In the rows, zero is written as 128.
The rows of Y fall into a few groups and each row is roughly a mix of its group's hidden directions.
Y:
[[135  98 146  85 104 100 124 151 121 148]
 [ 98 126 100 140 166 173 135 126 119 123]
 [ 92  96  99 132 143 141 106  95 145 123]
 [ 91 105 142 110 116  98 116 124 158 159]
 [185 144 137 144 132 129 144 115  98 111]
 [172 148 155 136 123 138 145 143  88 135]
 [119 125 125 126  83  82 135 131 157 146]
 [128 100 123 168 139 129 169  99 138 110]
 [150 135 146 120  78  88 146 117 131 126]
 [177 143 144 134 123 138 142 147  85 126]
 [144 151 137  83  96 139 122 157 113 109]
 [128 126 121 102 143 177 120 102 137  92]
 [144 148 137  83 106 143 113 162 114 110]
 [111 118 126 136 109 110  89 173 136 102]
 [136 153 130 163 120  82 146 137 127 159]
 [158 137  90 141 147 147 123 113 112  87]
 [136 156  87 106 160 131 144 136 148 153]
 [145 141 135  85  96 140 127 163 121 102]
 [125 152 100 145 146 165 143 124 122  86]
 [132 163 111 153 152 160 141 108 126  94]
 [ 81  97 102 122 134 131 110 111 158 125]
 [139 122 134 148 121  81 136 152  91 153]
 [ 75 103 106 120 134 128 117 105 155 125]
 [167 143 165 146 115 141 157 109 130 107]
 [164 134 145 137 134 151 163  91 117 150]
 [157 145 147  93 129 154 111 150 101 104]
 [ 83 159 117 140 142 102 155 105 132 138]
 [133 149 132  82 102 133 104 167 124 124]
 [107 124 110 136 111 103  94 171 137 104]
 [119 107 151 111 119  87 112 109 139 167]
 [107 119 106 121 157 177 126 155 129 109]
 [148 138 138  87 104 145 124 164 120  98]
 [119 123 118 114 134 148  97 118 122 187]
 [117 130 116 114 163 178 111 153 116 114]
 [114 109 126  85 126 123 109 126 121 179]
 [110 139 110 100 143 173 112 163 119 117]
 [ 99 129  95 133 151 147 131  87 128  98]
 [104 113 113 163 176 141 121 110 133 147]
 [129 108  78 110 133 126 124 118 108  87]
 [109 101 140  90 122 126 106 119 116 173]
 [ 89 118 144 116 124  99 119 107 162 158]
 [134 151  79 121 144 129 137 119 135 173]
 [146 143 136  87 111 154 124 160 111  98]
 [150  98 136 106 117 170  99 141 145 111]
 [146 137 137  86 105 145 120 167 123 100]
 [126 103 131 171 136  95 142  96 149 144]
 [128 112 124 115 100  93 107 178 132 120]
 [130 146  92 110 151 141 126 120 136 180]
 [129  90 146 105 112  94 111 124 120 165]
 [157 130 140 174 100 120 146 130 119  95]
 [109 119 170 125 110 121 130 151 144 173]
 [161 127 136 114 133 175 126 107 131  90]
 [108 122 167 101 162 159 127 109 134 113]
 [110 103 114 173 154 125 151  99 142 135]
 [ 80 113 135 113 126 103 120 103 158 150]
 [159 140 138 127 146 152 168  90 123 148]
 [146 153  97 165 121 112 146 147 138  96]
 [105  89 140 107 118  98 110 111 134 163]
 [ 92 147 103 111 157 144 138  92 127 108]
 [142 140 133  86 101 147 127 164 120  99]
 [126 123  92 139 153 150 121  87 116  96]
 [118 116 135 146 111  83 127 161 120 165]
 [105 113 115 118 104  90 103 167 132 112]
 [ 83  87 130 104 130 119 118 146 103 133]
 [141 121 105 148  84  87 126 153 119 128]
 [115 143 115  91 130 163 106 169 122 119]
 [124 137 130 116 156 147 162  76 123 142]
 [157 136 139 119 131 174 133 101 140  91]
 [129 104 148 134  89  94 125 152 119  95]
 [113 108 123 167 141  96 128 103 152 158]
 [167 139 155 161 109 100 149 138 116 140]
 [134 150 108 114 150 167 127  93 140  97]
 [106 130 141  92 169 161 110 124 143 140]
 [120 103 162 123 104 101 140 132 118  83]
 [126 129 120 149 118  81 122 158 124 169]
 [ 76 107 105 126 138 134 117 102 157 124]
 [ 99 111 136 110 127  90 113  93 149 152]
 [135 141 133 121 155 147 169  80 124 136]
 [188 128 129 145 122 112 122 147  99 136]
 [157 142 121 116 143 170 128  98 130  92]
 [156 158  83 147 137 136 137 132 137 161]
 [137 144 148 156 125  91 165 121  95 134]
 [114 101 159 135  97 102 129 130 114  86]
 [117  98 152 110 114  93 111 120 137 169]
 [120 143  91 144 150 159 133 108 130  86]
 [ 95 108 149 109 119  94 120 108 144 163]
 [112 163 129 152 137  95 166 105 115 135]
 [121 130 139 155 112  80 139 151 123 164]
 [ 77 120 109 136 141 143 119 107 166 122]
 [141 154 171 127 110 111 143 161 136 155]
 [132 129 166 119 103 110 134 169 137 162]
 [144 150 103 114 157 154 120 137 144 173]
 [110 120 119 169 163 122 130  92 129 154]
 [123 150 131 160 114  85 140 142 145 164]
 [152 140 145  87 119 142 102 165 117 110]
 [145 155 138 160 127  89 161 121 105 140]
 [175 149 151 130 116 128 144 160  97 131]
 [168 131 135 118 133 172 126 108 129  92]
 [108 134 107 133 166 178 134 124 106 118]
 [103 128 123 102 144 170 128  98 141  96]
 [155 133 142 136 135 150 161  83 114 151]
 [133  99 136 135  79  93 128 124 102 140]
 [150 138 131 126 144 151 159  84 119 161]
 [152 128  85 136 146 142 118 109 114  86]]

In each list below, two rows fit none of the groups, and each other row fits one group, some only roughly. Which are they? Name them in the order they come.
  * J630: [ 92 113 146 120 127 103 118  93 146 163]
  * J791: [162 143 121 159 119 113 172 131 138 102]
  * J700: [157 137 153 136 141 149 171  92 121 127]
  * J809: [155 153 126  94 107 134 113 158 116  94]
  * J230: [103  84 130 120 123 108 101 117 144 163]
  * J121: [134 147 127  83  96 148 124 163 119 110]
  * J262: [114 138 115 120 172 177 114 132 108 127]
  * J695: [138 115 157 120 103 123 127 184 129 150]
  * J679: [142 107 135  99 112 121 102 144 117 179]
  * J114: [129 132 129  99 146 163  99 172 127 112]
  * J52: [ 96 134 111 116 162 161  98 151 129 146]
  * J753: [ 96 142 103 121 160 171 113 142 114 135]
  * J406: [168 151 121 135 124 144 138 170 109 102]
  * J725: [129 159 135 154 148  97 150 112 111 165]

J809; J725
  * J208: [118 118 120 172 159  99 119  95 145 130]
  * J799: [146 129 114 168  87 100 118 154 118 129]
  * J189: [156 153 114 175 130 141 153 125 133 101]
  * J983: [143 174 122 164 116 123 150 144 137 100]
  * J396: [ 87 111 121  96 145 154 128 107 112 100]
  * J877: [118 163 106 134 131 150 153 154 137  87]
  * J77: [129 140 112 140 158 134 127  69 120 107]
  * J250: [109  78 131 116 124 112 105 104 122 160]
  * J766: [155 118 158 140  98 112 151 145 124  88]
  * J370: [127 128 107 102 135 122 145 105 124 186]
  * J771: [163 148 123 153 137 170 137 144 109 102]
  * J479: [172 136 142 128 112 135 139 174 100 127]
  * J332: [105 134 103 139 130  84 118 152 125 166]

J208; J983
  * J146: [127  95 170  92 121 130 107 131 119 155]
  * J422: [ 96 108 141 120 134 111 113  83 152 152]
  * J128: [ 91 146 156 139 128 126 170  97 135 117]
  * J43: [138 139 138 127  84  79 126 117 139 153]
  * J831: [135 114 120 131 151 175 116  91 130  98]
  * J973: [118 177 133 152 147 150 152 105 138 110]
  * J2: [165 150 127 133 120 145 145 172 106 106]
  * J734: [135 140 174 119 109  99 136 147 132 165]
  * J639: [130  99 140  91 105 115 107 145 122 168]
  * J116: [148 115 118 141 118  90 114 167 106 159]
  * J552: [ 94 116  94 148 168 158 128 131 134 132]
  * J65: [167 110 135 138 109 128 139 132  90  89]

J831; J65
  * J444: [113 100 122 128 119  93 110 167 111 160]
  * J410: [115 150 112 123 174 167 112 118 143 142]
  * J735: [128 115 152 110  98 103 133 175 131 152]
  * J518: [ 92 108 104 139 163 148 108 147 151 141]
  * J225: [110 105  97 131 149 147 118  82 112 108]
  * J92: [127  99 150  84 112 116 113 138 117 165]
  * J14: [181 136 143 126 111 123 134 165 102 131]
  * J823: [162 174 117 147 137 142 141 143 127  95]
  * J404: [115 154 118 130 175 171 122 113 144 127]
  * J51: [143 125 139 123  83  91 148 128 123  92]
  * J467: [188 123 141 127 125 155 124 124 111 103]
  * J663: [ 94 150 142 149 128  93 168 112 121 138]
  * J950: [119  98 151  97 118 134  91 138 120 164]
  * J789: [129 108 133 161 119  83 139 103 153 148]
  * J463: [137 125 137  92  94 139 109 157 117  91]

J51; J463
  * J316: [129 124 134 148  97  97 173  95 127 129]
  * J865: [ 85 104 137 124 123 118 111 126 169 157]
  * J628: [110 123 100 118 140 155 117  88 131  88]
  * J643: [109 141 138 114 141 161 152  91 133  90]
  * J945: [ 94 126  95 126 144  91 112 145 108 155]
  * J274: [154 124 156 121 125 168 141 104 128  88]
  * J98: [115 104 103 172 149 103 121 103 134 148]
  * J586: [121 140 124 155 126  76 146 139 108 158]
  * J200: [106 148 116 110 147 161 136  91 147  99]
  * J908: [175 158 137 129 120 126 145 161 107 109]
  * J449: [118  96 153 102 110  95 121 125 119 166]

J628; J98
  * J830: [142 146  98 142 155 140 125  87 120  93]
  * J305: [ 78  99 111 130 131 139 111 122 165 134]
  * J228: [145 104 127 124  83  91 121 150 112 147]
  * J147: [105 115 117 121 167 168 108 158 137 125]
  * J109: [ 86 107 148 132 105 107 128 153 150 155]
  * J601: [ 93 144 104 142 141  84 131 134 124 160]
  * J426: [100 112 144 123 117 103 153  94 114  91]
  * J657: [128 115 124 161 145 136 164  92 151 102]
  * J890: [161 155 126 132 125 148 156 157  98 101]
  * J266: [101 139 135 123 148 181 138 114 152 105]

J657; J266
  * J693: [125  95 114  91 133 162  93 139 125 113]
  * J7: [140 146 127 136 131 159 131 165 138  78]
  * J297: [ 68 125 106 119 135 108 120 135 140 151]
  * J566: [134  96 137 103 108  83 110 134 132 158]
  * J717: [119 136 127 108 139 175 131  97 150  94]
  * J317: [143 102 153 110 106  95 114 146 121 166]
  * J780: [ 99  97 147  83 119 112 111 134 121 151]
  * J851: [137 160  95 120 160 147 143 110 134 163]
  * J347: [154 132  72 139 112 128 127 105 113 107]
  * J764: [148 127 163 158  96 104 141 150 140 150]
  * J132: [106 138 141 102 170 146 146 116 144  94]

J7; J347
  * J507: [152 151  94 132 144 146 139 114 132 175]
  * J456: [129  95 164  89 115 126 118 123 114 162]
  * J237: [ 91  98 131 121 135 117 112  83 137 152]
  * J529: [122 118 115 131  96  99  99 176 128 119]
  * J605: [121  90 124 122 109  99 109 151 122 170]
  * J136: [144 118 134 115 163 171 111 153 116  99]
  * J537: [175 151 148 110 130 149 144 154 106 116]
  * J450: [113 101 152 118 108 112 114 156 150 169]
  * J930: [ 95 100 139 109 124 101 105 109 155 155]
  * J505: [108 141 108 145 135  78 135 139 110 162]
  * J339: [126 144 115 144 141  81 141 135  87 151]
  * J541: [116 148 104 132 133 161 140 161 141  85]
  * J837: [ 92 109 135 131 137 116 106  91 154 159]
  * J37: [ 96 121 135 129 142 112 116  73 147 148]
  * J653: [153 156 120 148 138 166 147 134 105  95]

J605; J537
  * J319: [110 114 130 105 151 181 110 155 127 123]
  * J440: [149 141 123 158 124  81 139 143 104 156]
  * J405: [ 92 111 158 100 131 109 115 105 152 151]
  * J943: [128  98 158  85 109 125 123 123 111 161]
  * J72: [144 114 163 117 118 172 138 112 135  93]
  * J553: [102 115 130  90 131 129  90 139 127 168]
  * J9: [170 114 110 110 129 160  89 142 131 116]
  * J183: [ 90 122 123 135 117  92 122 154 144 166]
  * J578: [132 140 111 109 140 173 113 107 163 105]
  * J835: [136 172 109 137 140 150 149 140 126  85]

J319; J405
  * J777: [113  93 114 156 159 102 120 109 135 158]
  * J474: [115 113 156 105  98 104 134 164 138 157]
  * J497: [109 150 103 140 165 162 110 104 137 147]
  * J246: [165  97 151 133 109 115 118 161 100 136]
  * J403: [129 130 109 102 155 163 124  97 110  94]
  * J687: [148 175 115 146 140 150 147 132 127  91]
  * J349: [151 116 117 137  79 104 120 153 113 155]
  * J867: [ 99 114 128 101 131 174 116 116 154 104]
  * J119: [134 145 116 155 128  76 136 144 111 159]
  * J133: [125 153 110 154 133  76 142 131 117 156]
  * J834: [166 157 114 167 124 132 153 136 132 103]
  * J366: [ 89 105 138 115 148 123 102  92 152 141]

J777; J366
  * J812: [140 132 136  92 134 165 117 166 118  98]
  * J688: [105 129  93 133 113 105  87 163 136 127]
  * J28: [136 112 126 116 121  92 118 117 147 183]
  * J754: [171 156 118 131 123 143 143 160 107 100]
  * J301: [184 132 117 120 138 157 111 125 111 104]
  * J179: [125 104 151 116 103 115 118 170 142 165]
  * J573: [163 118 122 151  87 108 116 159 118 144]
  * J593: [107  91 135 114 131 105  99  96 132 159]
  * J99: [150 137 135 158 105  92 128 157 139 162]
  * J914: [134 175 103 155 140  98 145 113 126 146]
  * J530: [143 124 160 129  81  96 135 135 153 111]

J28; J530
  * J488: [103 101 114 123  93  97  95 149 123 139]
  * J186: [119 160 119  80 103 148 115 156 121 123]
  * J177: [159 149 125 161 116  91 128 147 131 161]
  * J705: [122 115  89 145 151 158 112 105 131  94]
  * J611: [130 108 134 153 106  82 146 104 155 140]
  * J421: [153 104 131 148  82  95 126 145 113 139]
  * J395: [115 126 123 150  99  85 149 100 145 151]
  * J563: [ 82 106 127 124 130 115 110  91 157 142]
  * J281: [160 124 122 122 115 142 138 183 107 108]
  * J392: [ 76 133 116 134 132 106 128 162 119 156]
  * J181: [124 139 175 115 108 101 140 139 134 166]
  * J896: [110 112 153 149 108  86 148 149 111 151]
  * J236: [166 138 160 135 136 154 164 100 120 127]
  * J402: [108 144 134 107 174 150 150 103 142 107]
  * J899: [144 145 117  91 103 134 115 164 111  96]

J392; J899
  * J848: [ 80 128 138 147 142 110 155 101 143 149]
  * J401: [118 113 112 126 103  95  98 173 138 118]
  * J836: [124 143 102 117 162 156 116 119 142 173]
  * J342: [ 94 146 106  91 149 160 134 112 140 112]
  * J858: [161 143 113 134 122 144 143 175 104 103]
  * J590: [135 164  91 165 144 134 149 119 139 109]
  * J448: [147 170 116 159 144 159 144 127 125 102]
  * J412: [168 135 119 150 127  93 130 145  91 147]
  * J203: [ 80 116 116 125 140 117 116  90 159 137]
  * J202: [144 154 138  87 123 154 106 159 108 115]

J848; J342
  * J741: [ 95 116 135 124 134 101 111  90 160 154]
  * J904: [142 141 172 125 110 121 145 163 116 162]
  * J706: [142  92 138 166 166 131 138 101 134 116]
  * J951: [111 135  99 139 138  79 128 144 106 159]
  * J496: [157 108 153 146 106  98 129 160 107 149]
  * J886: [127 133 138 150 123  77 149 141  93 147]
  * J604: [141 173 119 134 126 139 149 157 137  87]
  * J494: [130 113 133 147  97  80 144 123 159 145]
  * J506: [135 108 138 153 104  81 147 109 155 137]
  * J24: [117 156 115 131 138 151 131  90 150  86]
  * J131: [182 124 153 132 123 152 135 126 108  99]
  * J933: [147 128 149 121 135 162 147  80 139 104]

J24; J933
